[116 104 112 126 148 147 150] Answer: 116
[130 130 102 145 124  99] Answer: 130
[143 119 115 105] Answer: 143
[119 117 110  98 146] Answer: 119
[135 125 132 153 129 129 130] Answer: 135
[106 109 141 136 151] Answer: 106
[145 123 123 139 155 109] Answer: 145
---
[142 115  99 136 137] Answer: 137

[127 123 129 102 123] Answer: 127

[[120 132 103 141 122 142]
 [123 144 126 130 143 133]
 [119 132 118 139 123 139]] Answer: 143

[131 150 140 139 132] Answer: 140

[101 122 151 113 133] Answer: 133

[115 135 119 125 149] Answer: 135

[[117 125 140 125]
 [106 123 126 127]
 [156 130 118 124]] Answer: 140
---
[126 119 106 135 116 142] Out: 126
[104 146 123 147 136 125 143] Out: 104
[144 106 122 131 142 130] Out: 144
[100 154 144  99 130 146] Out: 100
[131 122 145 155 128 144 139] Out: 131
[109 153 146 151 108 111] Out: 109
---
[[134 130 132 133 131 134]
 [106 151 108 102 105 103]
 [129 145 129 129 127 129]] out 129

[[107 143 120 136]
 [104 146 121 138]
 [149 113 135 119]] out 135

[[126 119 121 126 126]
 [128 131 128 114 126]
 [107 113 136 105 139]] out 136

[[118 131 132 121 128]
 [132 123 117 136 127]
 [109 128 119 145 105]] out 119

[[142 105 142 143 144 143 142]
 [115 147 117 113 117 117 112]
 [112 147 116 119 114 117 118]] out 116

[[129 131 153 128 123 126]
 [122 134 112 134 133 132]
 [130 117 131 122 116 123]] out 131

[[123 106 147 113 126]
 [125 125 134 149 145]
 [129 137 138 133 122]] out 138

[[121 121 135 135 135]
 [146 146 110 111 110]
 [104 105 152 151 153]] out 152

[[120 132 153 136 134]
 [103 117 121 130 124]
 [106 113 134 136 131]] out 134
---
[[132 137 131 130 130 130 131 131 133 129 129]
 [145 145 129 130 129 131 128 131 145 131 131]
 [141 143 142 130 147 131 131 147 146 130 130]
 [134 145 133 131 136 131 133 136 136 129 130]
 [137 130 138 128 129 133 134 131 143 131 128]
 [130 130 134 129 132 129 128 138 136 134 128]
 [141 137 138 129 130 134 136 134 148 134 128]
 [136 133 132 129 150 128 129 147 141 132 128]] ==> 141

[[123 123 139 122 138 122 122 138 122 138 139 138 138 123 122]
 [133 133 129 133 129 133 133 129 133 129 129 129 129 133 133]
 [109 110 151 108 150 108 109 150 109 150 152 151 151 109 109]
 [147 145 117 147 117 147 146 117 146 117 116 116 116 147 146]
 [153 152 110 154 111 155 153 111 153 111 109 110 110 153 153]
 [150 148 114 150 114 151 149 114 149 114 113 113 114 150 149]
 [109 109 151 108 150 108 109 150 109 150 152 151 151 109 109]
 [147 145 117 147 117 147 146 117 146 117 116 116 117 146 146]
 [153 152 110 154 111 154 153 111 153 111 109 110 110 153 153]
 [123 122 138 122 138 122 122 138 122 138 139 138 138 122 123]
 [157 155 107 158 108 158 156 108 156 108 106 107 107 157 156]] ==> 109

[[116 143 144 144 144 116 116 143]
 [119 140 141 141 141 119 119 140]
 [142 120 120 120 120 143 142 121]
 [139 123 123 123 123 139 139 123]
 [110 149 151 150 150 110 110 149]
 [126 135 135 135 135 126 126 135]
 [106 152 154 153 153 106 107 152]
 [107 152 154 153 153 106 107 152]
 [136 126 126 126 126 136 136 126]] ==> 142

[[149 110 148 110 111 148 111 148 150 149 149 111 111 148 147]
 [134 126 134 126 126 134 126 134 135 134 134 126 126 134 134]
 [131 130 131 130 129 132 129 132 132 131 131 130 130 131 131]
 [112 152 113 152 151 112 151 113 111 112 111 151 151 113 113]
 [135 126 134 126 126 134 126 134 135 135 135 126 126 134 134]
 [132 129 132 129 129 131 129 131 132 132 132 129 129 131 132]
 [146 113 145 113 114 145 114 145 147 146 146 114 114 145 145]
 [109 155 110 155 154 109 154 110 108 109 109 154 154 110 111]
 [140 119 140 119 120 140 120 140 141 140 141 120 120 140 139]
 [126 136 126 136 135 126 135 126 126 126 126 136 135 126 126]] ==> 131

[[147 147 132 130 130 143 136 131 117 115 145 118 134 117]
 [115 104 143 121 123 134 130 120 129 148 141 139 130 124]
 [114 117 122 115 126 127 127 141 106 119 123 127 117 150]
 [134 140 136 127 150 131 100 141 132 125 134 129 137 132]
 [121 125 142 113 135 132 110 142 114 119 125 113 110 121]
 [115 124 122 126 140 147 137 109 137 118 140 125 123 109]
 [146 142 122 120 119 133 150 144 126 126 139 112 127 131]] ==> 114
---
148	101	127	150	151	119	124 => 119

104	123	131	135	125
122	99	111	135	104
130	139	124	133	143
=> 133

109	140	119	99	127	103	103 => 103

126	101	132	130 => 132

138	128	138	133	109	146	154 => 146

104	130	112	119	114	111 => 114

123	141	137	152 => 137

132	114	143	143	148	136	104 => 136

129	156	115	131	156	114
99	139	123	110	139	114
145	150	112	135	150	139
=> 150
---
[129, 129, 128, 149] Answer: 128
[[156, 120, 119, 115, 123], [137, 129, 127, 123, 128]] Answer: 119
[155, 148, 151, 154, 151, 115] Answer: 151
[150, 113, 151, 139, 116, 152, 117] Answer: 151
[[132, 128, 119, 138], [105, 135, 132, 125]] Answer: 119
[[128, 125, 137, 145, 135, 128, 124], [109, 153, 103, 112, 104, 153, 151]] Answer: 137
[137, 140, 125, 106, 140, 153] Answer: 125
[[149, 106, 127, 150, 114, 123, 102], [150, 124, 126, 147, 145, 102, 109], [135, 125, 112, 136, 141, 134, 134]] Answer: 127
---
[[128 127 111 155 138 137]
 [124 123 138 103 125 120]
 [144 132 125 155  98 143]] 98

[[ 99 157 122 156 127]
 [125 129 127 132 127]
 [111 145 126 143 127]] 143

[[137 109 131 124 117]
 [118 109 126 143 129]
 [124 109 132 151 125]] 151

[[131 125 130 127 125]
 [124 140 152 109 147]
 [123 124 133 122 114]] 122

[[137 124 118 120 129 121]
 [136 123 140  99 135 118]
 [118 125 124 135 119 119]] 119

[[116 117 130 109 124]
 [135 117 130 158 148]
 [127 123 129 143 139]] 143

[[111 123 118 152 133 146 113]
 [150 120 121 131 102 120 113]
 [114 122 145 141 108 112 113]] 112

[[157 139 121 125]
 [110 105 121 117]
 [126 122 154 120]] 154

[[139 141 133 130 112 138 130]
 [132 125 141 124 134 125 153]
 [130 129 127 110 141 120 112]] 120

[[121 131 135 126 139 128 136]
 [112 129 130 119 129 124 106]
 [123 158 119 127 126 125 137]] 125
---
[[125 119 136 125 146 145]
 [124 120 131 126 145 147]
 [122 121 131 125 101 133]] | 136

[[122 133 149 109 141]
 [142 158 100 147 146]] | 149

[105 111 148 141 131] | 148

[128 128 153 123 111] | 153

[[126 138 108 125 144 127 111]
 [131 120 136 138 136 133 150]] | 108

[156 135 155 119 113 131 118] | 155

[150 121 125 124 132 132 141] | 125
